In the data rows, the value 128 means zero.
Here are some points:
tensor([130, 100, 101,  99, 127, 154, 134, 139, 123,   0, 142, 105])
tensor([166, 136, 105, 114, 123, 127, 183, 159, 168, 112, 158, 140])
tensor([138, 144, 105, 100, 107, 147, 114, 120, 126,  69, 150, 131])
tensor([121, 123, 146,  85,  98,  93, 126,  95, 126, 111, 131, 131])
tensor([105, 137, 159,  95, 129, 141,  98, 107, 114, 116, 217, 172])
tensor([112, 131, 171, 159, 113, 142, 135, 156, 153, 175, 108, 109])
tensor([143,  92, 107, 111, 109, 142, 140, 145, 131,  83, 139, 113])
tensor([116, 101,  97,  98, 124, 180, 112, 115, 143,  86, 203, 113])
tensor([137, 136,  68, 151,  84, 130, 105, 129, 139, 140, 135,  89])
tensor([108, 126, 110, 109, 126, 108, 149, 152, 136, 114, 111, 132])
tensor([ 99, 114, 115, 108, 112,  98, 123, 128, 188, 121, 149, 111])
tensor([134, 163, 112, 189, 152, 136, 134, 178, 114, 193,  93,  82])
tensor([ 87, 124, 111, 113, 133, 157, 137, 104, 142, 146, 143, 168])
tensor([255,  92, 135,  67, 119, 113, 140, 136, 157,  95, 173, 177])
tensor([100, 139, 129, 143, 131, 148, 144, 146,  97, 186,  87, 142])
tensor([117, 127,  34, 139, 141, 163,  96, 137, 209, 160, 178,  94])
tensor([115, 108, 172,  82, 101,  88, 167, 105,  91,  86, 173, 162])
tensor([143, 101, 122, 154, 140, 136, 165, 130, 139, 113, 164, 161])
tensor([177,  77, 122, 174, 124, 120, 125, 103, 141, 115, 136, 106])
tensor([139,  57, 101, 120, 130, 110, 134, 115, 130, 218, 181, 131])
tensor([121, 146, 128, 145, 130, 147, 111, 153, 148, 171,  49, 128])
tensor([ 96, 196, 109, 205, 112, 140, 112, 176,  85, 176,  99,  70])
tensor([126, 188, 149, 152, 105,  80,  98, 163, 107, 157,  77, 114])
tensor([125, 135, 142, 121, 154, 120, 136, 128, 137,  89, 152, 149])
tensor([145, 141, 125, 123,  75, 114, 132, 107, 134, 255,  61, 102])
Then 12 other points, each followed by its number:
tensor([113, 111, 139, 128, 132, 166, 117, 133, 100, 101, 148, 103]) 0
tensor([134, 122, 160, 112,  95,  72, 131, 140, 115, 111,  95, 136]) 1
tensor([151, 107, 116, 135, 135, 151, 105,  84, 161, 151, 126, 119]) 2
tensor([127, 147, 154, 171, 227, 135, 106, 184, 239, 178,  99,  87]) 3
tensor([108, 121, 222, 112,  89, 150, 140, 134, 143, 104, 110, 171]) 4
tensor([173, 121, 135,  91, 155, 184, 126, 114, 121,  56, 138, 175]) 5
tensor([144, 167,  92, 164, 187, 148,  96, 188, 101, 202,  92, 119]) 6
tensor([135,  72, 131, 111, 208, 156, 119, 155, 147, 136, 133, 163]) 7
tensor([104,  95, 148,  82, 133,  77, 152,  62, 132,  64, 152, 114]) 8
tensor([109, 184,  94, 176, 109, 161, 118, 209,  67, 192, 135,  88]) 9
tensor([139, 215, 158, 178, 112, 139, 140, 189, 135, 191, 173, 117]) 10
tensor([134, 117, 153, 153, 126, 108, 169,   0, 110,  82, 122, 157]) 11
Which two of these numbered points are nearest to each point below, looking only along the 4 directions in which the first points spread most? Their numbers follow each, nearest first.
tensor([114, 136, 157, 100, 127, 131, 107, 143, 154, 102, 103,  99]) > 0 1
tensor([ 98, 209, 149, 149, 165, 168, 127, 139, 108, 152,  93,  88]) > 9 10
tensor([117, 136, 126, 159, 143, 131, 122, 144, 129, 220,  96,  89]) > 6 10
tensor([ 75, 118, 255, 110, 106, 111, 132, 142, 106, 144, 128, 147]) > 4 11
tensor([134, 130, 129, 117, 128, 103, 145, 114, 147, 118, 122, 121]) > 7 0
tensor([158, 164, 102,  93, 136,  84, 104,  92, 166,  68, 171, 146]) > 5 8
tensor([ 65, 124, 128, 251, 167, 186, 126, 120, 152, 200,  81, 118]) > 9 6
tensor([126, 168, 164,  77, 135, 120, 149,  65, 127,  99, 146, 154]) > 11 8
tensor([126,  86,  80, 219, 186, 110, 149, 114, 157, 120,  67,  97]) > 3 6
tensor([115,  97, 134,  84, 126, 159, 104,  72,  97,  63, 164, 163]) > 8 5
tensor([125, 160, 138,  83, 123, 101, 137, 109,  90,  99, 100, 151]) > 4 1
tensor([112, 137, 134, 166, 120, 158, 124, 153, 133, 178, 113, 106]) > 10 6
tensor([118, 184, 158, 143, 127, 117, 156, 203, 142, 161,  89, 143]) > 10 1
